[[12.7, -44.4, -3.5, 10.6, -57.3, 10.6], [-5.2, 49.9, 2.3, -8.9, 15.7, 12.8]]
The entry just left of -8.9: 2.3
The smallest entry? -57.3
The entry just right of -44.4? -3.5
The entry just right of -3.5: 10.6
The entry just left of 49.9? -5.2
The largest entry? 49.9

Questions about the row below.
1) Report the entry just left of the smallest entry.
2) Report the entry just right of the largest entry.
 41  -43   19   27
1) 41
2) -43

[[37.3, 11.4, -36.7, -22.8, -17.4, 7.6, 5.3],
 [33.6, -7.8, -36.5, -12.8, -34.0, 17.7, 7.0],
 [9.5, 36.0, -37.3, 12.9, -1.6, 2.7, 34.6],
 [-13.8, -32.9, -3.9, 16.1, -20.1, 6.3, -3.2],
 [-43.0, -18.6, 45.6, 2.5, 35.9, -15.8, -19.9],
 [29.2, -15.5, -26.6, -14.2, -32.9, 18.7, -1.2],
 [40.1, 12.3, -41.8, -20.3, -21.1, 9.0, 9.1]]
Indices start at 1.
Give the entry at row 1, column 2.
Answer: 11.4
Give the entry at row 3, column 3.
Answer: -37.3
Give the entry just right of the smallest entry.
Answer: -18.6
Give the entry directly below -43.0.
Answer: 29.2
The entry just right of -18.6 is 45.6
The entry at row 2, column 1 -> 33.6
Give the entry at row 3, column 1.
Answer: 9.5
Give the entry in the top-right corner.
Answer: 5.3
The entry directly above the smallest entry -> -13.8
Give the entry just right of the centre entry.
Answer: -20.1
The entry at row 1, column 1: 37.3
Give the entry just left of -15.8.
Answer: 35.9
The entry in the bottom-left corner -> 40.1
Give the entry in row 1 and column 3.
Answer: -36.7
Give the entry directly below -1.2.
Answer: 9.1
The entry just right of -26.6 is -14.2
Give the entry just right of the largest entry.
Answer: 2.5
The bottom entry of the column that holds the largest entry: -41.8
Give the entry just right of -12.8.
Answer: -34.0
Give the smallest entry.
Answer: -43.0
The entry directly below the largest entry -> -26.6
Give the entry directly above -20.1.
Answer: -1.6
The entry just right of -1.6: 2.7
Give the entry directly above the largest entry.
Answer: -3.9
The entry in row 3 and column 2: 36.0
Give the entry at the centre.
Answer: 16.1

arr =
array([[ 50.3,   7.3,  -8.6, -10.8],
       [  5.7,  -8.2,   4.6,  -8.1],
       [ 10.3,   4.6,  -1.8,   1.9],
       [  4.1,   2.0,   0.3,  -0.1],
       [-26.7, -13.4,  10.4,   0.3],
       [-21.2,  10.0, -14.7, -13.7],
       [  5.3,  10.1,  -4.9,   1.5],
       [ -1.8,  18.6, -16.2,  -9.0],
       [ -1.6,  11.2, -12.6,  -6.2],
       [ 13.9,  11.7,  -9.5,   4.6],
       [ 10.8,   0.8,  -0.8,  -3.4],
       [-19.0,  15.3, -10.0,   0.0],
       [ 13.4,  18.6, -14.5,  -4.3],
       [ 19.8,   0.4,  -5.0, -15.4],
       [ -9.6,   3.5,  -3.5,  -7.9]])
What is the minimum? -26.7
The 3rd entry on the main diagonal: -1.8
What is the entry in the bottom-right corner? -7.9
What is the smallest entry in the last column? -15.4
The entry directly above 5.7 -> 50.3
The 2nd-last entry, reading row by row: -3.5
The entry just right of -26.7 is -13.4
The top-right entry: -10.8
The entry directly below the smallest entry is -21.2
What is the 3rd entry on the diagonal from the top-right corner? 4.6
What is the bottom entry of the column that holds the largest entry? -9.6
What is the third smallest entry? -19.0
The largest entry in the last column: 4.6
The entry just right of the largest entry -> 7.3
The entry just right of 13.4: 18.6
The second entry on the diagonal from the top-right corner -> 4.6
What is the entry just left of -8.2? 5.7
What is the entry just right of -21.2? 10.0
What is the 3rd entry, reading row by row? -8.6
The entry just left of -4.9 -> 10.1
What is the last entry in the row that holds the smallest entry? 0.3
What is the largest entry in the last row? 3.5
What is the entry directly below -9.0? -6.2
The entry directly above the smallest entry: 4.1
The entry just left of -3.4: -0.8
The 2nd entry on the main diagonal: -8.2
The entry just right of 10.0 -> -14.7

[[188, 206, 64, 125, 180, 33, 105, 7, 81, 170, 151, 188],
 [92, 181, 117, 74, 79, 191, 152, 148, 22, 209, 153, 9],
 [33, 81, 62, 179, 25, 76, 215, 73, 114, 82, 157, 199],
 [72, 163, 24, 76, 192, 83, 211, 119, 77, 58, 96, 206],
 [176, 109, 24, 72, 113, 24, 3, 189, 139, 36, 38, 141],
 [69, 117, 30, 136, 202, 15, 206, 172, 27, 40, 154, 204],
 [131, 187, 132, 131, 4, 96, 136, 43, 139, 114, 190, 29],
 [18, 182, 51, 70, 116, 137, 41, 174, 80, 217, 59, 52]]
Rows and columns are numbered from 1.
The entry just right of 172: 27
Find the top-left entry.
Answer: 188
Find the entry directly below 22.
Answer: 114
Find the entry at row 3, column 1.
Answer: 33
Find the entry at row 1, column 2.
Answer: 206
The entry in row 1 and column 3 -> 64
Find the bottom-right entry.
Answer: 52
Find the entry directly above the largest entry.
Answer: 114
The entry just right of 125 -> 180
Find the bottom-left entry.
Answer: 18
The top entry of the column that holds the largest entry: 170
The entry at row 3, column 2 -> 81
The entry in row 2 and column 2: 181
The entry in the top-right corner is 188
The entry just right of the smallest entry -> 189
The entry just left of 41 -> 137
Find the entry directly above 3.
Answer: 211
Find the entry directly above 116.
Answer: 4
The entry just right of 157: 199
The entry at row 2, column 1: 92
Find the entry just left of 163.
Answer: 72
Find the maximum.
Answer: 217
Find the entry directly above 148.
Answer: 7
The bottom entry of the column that holds the smallest entry -> 41

a = [-15.7  54.2  32.9  41.4 -51.0 -30.5  43.9 -36.0 -50.1]
Which number is the fifth entry?
A: -51.0
The 1st entry from the left is -15.7
The third entry from the right is 43.9
The entry just left of the centre entry -> 41.4
Which number is the third entry?
A: 32.9
Which number is the last entry?
A: -50.1

B =
[[ 191  524 -457 -391  553  -70  674   -3   -9 -436 -494]
 [-432  194 -108  383  380 -792  745    8 -424  875  963]
 [ -26   81  498  728 -558  725 -575  124 -648  291  265]
 [ 332  132 -124 -383 -744  142 -563  788  531 -357  260]
 [ 521 -545  244  -81 -258 -262  422 -310  875  783  211]
 [ -99  138  663  792 -237  520 -491  191 -478  240  188]
 [ 340  -70  -12 -366 -857  320 -405  836  489 -433  224]
 [-663  590  -12  705  -85  195 -968  421 -594   68   13]
 [-670 -400   39 -333 -429 -384   -9 -300  465  562 -283]
 [ -82  -58  147 -437 -816   46 -659  245  467  162  -59]
 [  67 -161 -711 -731  721 -667  884  -12  577 -140  654]
 [ 117  487 -506 -510 -228  864 -342  342   91 -394 -119]
 [ 808 -435  462  100 -359  533  -33  299  568  196  486]
 [ 662  155  136  -41 -138  621 -292  448 -250 -362  597]
 [-145 -139  538  168  -85 -589  501 -482    3  713  332]]
Counting starts at 1.
The bottom entry of the column that holds the largest entry -> 332
The entry directly below the centre entry -> -384
The entry at row 2, column 1 -> -432
The entry just left of the smallest entry: 195
Read off the entry in row 1 and column 2.
524
Read off the entry just right of -491.
191
Read off the bottom-left entry.
-145
The entry at row 1, column 3: -457
Read off the entry directly above -558.
380
The entry just left of 342: -342
The entry just right of 147 is -437
Read off the entry in the top-right corner.
-494
The entry directly above -510 -> -731
Read off the entry at row 1, column 1.
191
Read off the entry directly above 501.
-292
Read off the entry directly above the smallest entry.
-405
Read off the entry directly above 538.
136
Read off the entry directly above 465.
-594
The entry just right of 138: 663
The entry just left of 465: -300
Read off the bottom entry of the column that holds the smallest entry.
501
Read off the top entry of the column that holds the smallest entry.
674
The entry just left of the centre entry: -85
The entry at row 2, column 3 -> -108
The entry at row 3, column 1 is -26
The entry at row 2, column 2 is 194
Read off the entry directly below 13.
-283
Read off the entry just right of 792.
-237
Read off the entry at row 3, column 3.
498
The entry just left of 654: -140
